Each path is a new rotation, seen through one point. The rows after it are directions, each followed by how far the rotation turns it, in degrees per step (0 if it stays put).
Each turn is a multiple of 5 degrees from 10 to 175, or 0.
Rotation 1:
|  .41 |  .28 |  .04 |  .31 | -.07 | -.14 | -.28 | -.24 | -.26 | -.14 | -.14 | -.20 | -.32 | -.10 |  .26 |  .14 | -.19 | -.14 | -.05 |  .10 | -.54 |  .08 | -.37 | -.29 |  .07 |  .20 | -.37 | -.08 |  .10 | -.24 |
|  .24 |  .31 | -.09 |  .44 | -.02 |  .23 | -.40 | -.13 | -.23 | -.09 | -.01 | -.16 | -.11 | -.15 |  .24 | -.05 | -.28 | -.32 | -.09 |  .14 | -.17 |  .20 | -.62 | -.03 | -.05 | -.09 | -.47 | -.11 |  .18 | -.24 |
|  .24 |  .30 |  .01 |  .24 |  .01 | -.13 | -.27 |  .17 | -.22 | -.36 |  .08 | -.10 | -.18 |  .18 |  .19 | -.14 | -.26 | -.35 |  .00 |  .00 | -.32 |  .10 | -.63 | -.27 | -.40 | -.13 | -.25 | -.12 |  .18 | -.02 |
|  .08 |  .28 |  .00 |  .34 |  .17 |  .11 | -.15 | -.22 | -.25 | -.23 | -.02 | -.31 | -.24 | -.04 |  .16 | -.03 |  .16 | -.52 | -.04 |  .03 | -.40 | -.10 | -.53 | -.42 | -.23 | -.16 | -.06 | -.16 | -.03 | -.14 |
|  .21 |  .47 | -.18 |  .19 | -.07 |  .22 |  .09 | -.07 | -.25 | -.17 | -.12 | -.03 | -.10 | -.32 |  .21 | -.02 | -.03 | -.60 |  .00 | -.09 | -.25 |  .04 | -.56 | -.03 | -.28 | -.33 | -.01 | -.25 |  .13 | -.11 |
|  .19 |  .71 |  .06 |  .00 | -.13 | -.14 |  .05 | -.13 | -.12 | -.39 | -.26 | -.34 | -.24 | -.12 | -.01 | -.09 | -.14 | -.51 |  .12 |  .07 | -.25 |  .13 | -.42 | -.10 | -.31 | -.04 |  .07 | -.18 |  .07 |  .06 |
|  .26 |  .47 |  .08 |  .16 | -.25 |  .27 | -.04 | -.23 | -.13 | -.28 | -.26 | -.43 | -.23 | -.31 |  .29 |  .00 |  .08 | -.48 |  .02 |  .23 | -.39 |  .03 | -.27 | -.14 | -.12 |  .10 | -.01 |  .06 |  .03 |  .24 |
|  .25 |  .70 | -.04 |  .32 | -.39 | -.05 |  .07 | -.18 | -.13 | -.17 | -.22 | -.05 |  .04 | -.26 |  .36 |  .15 | -.07 | -.27 |  .08 |  .11 | -.31 |  .20 | -.37 |  .05 | -.09 |  .08 | -.33 |  .06 |  .07 |  .09 |
|  .05 |  .57 |  .01 |  .51 | -.20 | -.02 | -.21 | -.14 |  .07 | -.31 | -.25 | -.35 |  .04 | -.01 |  .09 | -.14 | -.30 | -.30 | -.01 |  .18 | -.14 |  .22 | -.48 | -.06 | -.16 |  .21 | -.29 |  .01 | -.03 |  .25 |
|  .12 |  .20 | -.13 |  .60 | -.19 |  .00 | -.11 |  .14 | -.02 | -.32 | -.26 | -.17 | -.06 | -.07 |  .39 |  .04 | -.10 | -.37 | -.10 |  .04 | -.44 | -.08 | -.43 | -.30 | -.23 |  .24 | -.25 |  .01 | -.02 |  .32 |
|  .05 |  .28 | -.23 |  .61 | -.01 | -.24 |  .04 | -.05 | -.07 | -.08 | -.40 | -.10 | -.04 | -.15 |  .15 |  .15 | -.04 | -.41 | -.05 | -.05 | -.30 | -.02 | -.60 | -.14 | -.13 |  .19 | -.30 | -.23 | -.09 | -.22 |
|  .06 |  .12 | -.17 |  .37 | -.03 |  .12 | -.10 |  .24 | -.03 | -.18 | -.51 | -.29 | -.16 | -.17 |  .00 | -.15 | -.28 | -.57 |  .08 |  .01 | -.06 |  .07 | -.63 |  .03 | -.26 |  .14 | -.16 | -.30 |  .13 | -.02 |
|  .26 |  .06 |  .02 |  .13 | -.05 | -.15 |  .04 |  .19 | -.21 | -.20 | -.48 | -.28 | -.37 | -.07 |  .12 |  .04 |  .03 | -.47 |  .32 |  .00 | -.46 | -.07 | -.45 | -.12 | -.31 |  .23 | -.22 | -.16 |  .17 |  .01 |
|  .23 |  .18 |  .05 |  .24 | -.07 |  .17 | -.02 | -.34 | -.20 |  .03 | -.43 | -.36 | -.16 | -.26 |  .05 |  .10 |  .20 | -.45 |  .37 |  .06 | -.28 |  .03 | -.50 |  .00 | -.08 |  .04 | -.43 | -.20 |  .09 | -.15 |
|  .32 |  .28 |  .09 |  .13 | -.29 |  .19 | -.12 | -.06 | -.14 | -.16 | -.35 | -.20 | -.03 | -.13 |  .09 | -.04 | -.21 | -.33 |  .46 | -.17 | -.17 |  .14 | -.45 |  .06 | -.29 | -.13 | -.48 | -.17 |  .28 |  .21 |
|  .26 |  .31 |  .21 |  .23 | -.17 | -.08 | -.17 | -.34 | -.13 | -.30 | -.33 | -.38 | -.08 |  .07 |  .04 | -.02 | -.12 | -.18 |  .33 | -.19 | -.44 | -.01 | -.30 | -.39 | -.20 |  .04 | -.34 | -.18 |  .07 |  .25 |
| -.07 |  .11 |  .07 | -.02 |  .01 |  .10 |  .01 |  .12 | -.18 |  .14 | -.15 |  .00 |  .06 |  .14 |  .01 | -.06 | -.02 |  .12 | -.06 |  .06 | -.05 | -.11 |  .06 |  .02 |  .04 | -.05 |  .03 | -.02 | -.01 |  .00 | : 0
|  .00 | -.08 |  .08 | -.08 |  .03 | -.04 | -.06 |  .10 |  .02 | -.15 |  .01 | -.13 | -.11 |  .12 | -.03 | -.08 | -.03 |  .00 |  .02 |  .03 | -.06 | -.06 |  .06 | -.14 | -.09 |  .10 |  .09 |  .05 |  .00 |  .17 | : 115
| -.10 | -.01 |  .05 |  .07 |  .10 |  .12 | -.11 | -.18 |  .05 |  .03 | -.04 | -.19 | -.01 | -.01 | -.12 | -.09 |  .05 | -.04 | -.05 |  .10 |  .10 |  .01 | -.02 | -.02 |  .09 |  .03 |  .02 | -.01 | -.09 | -.05 | : 145
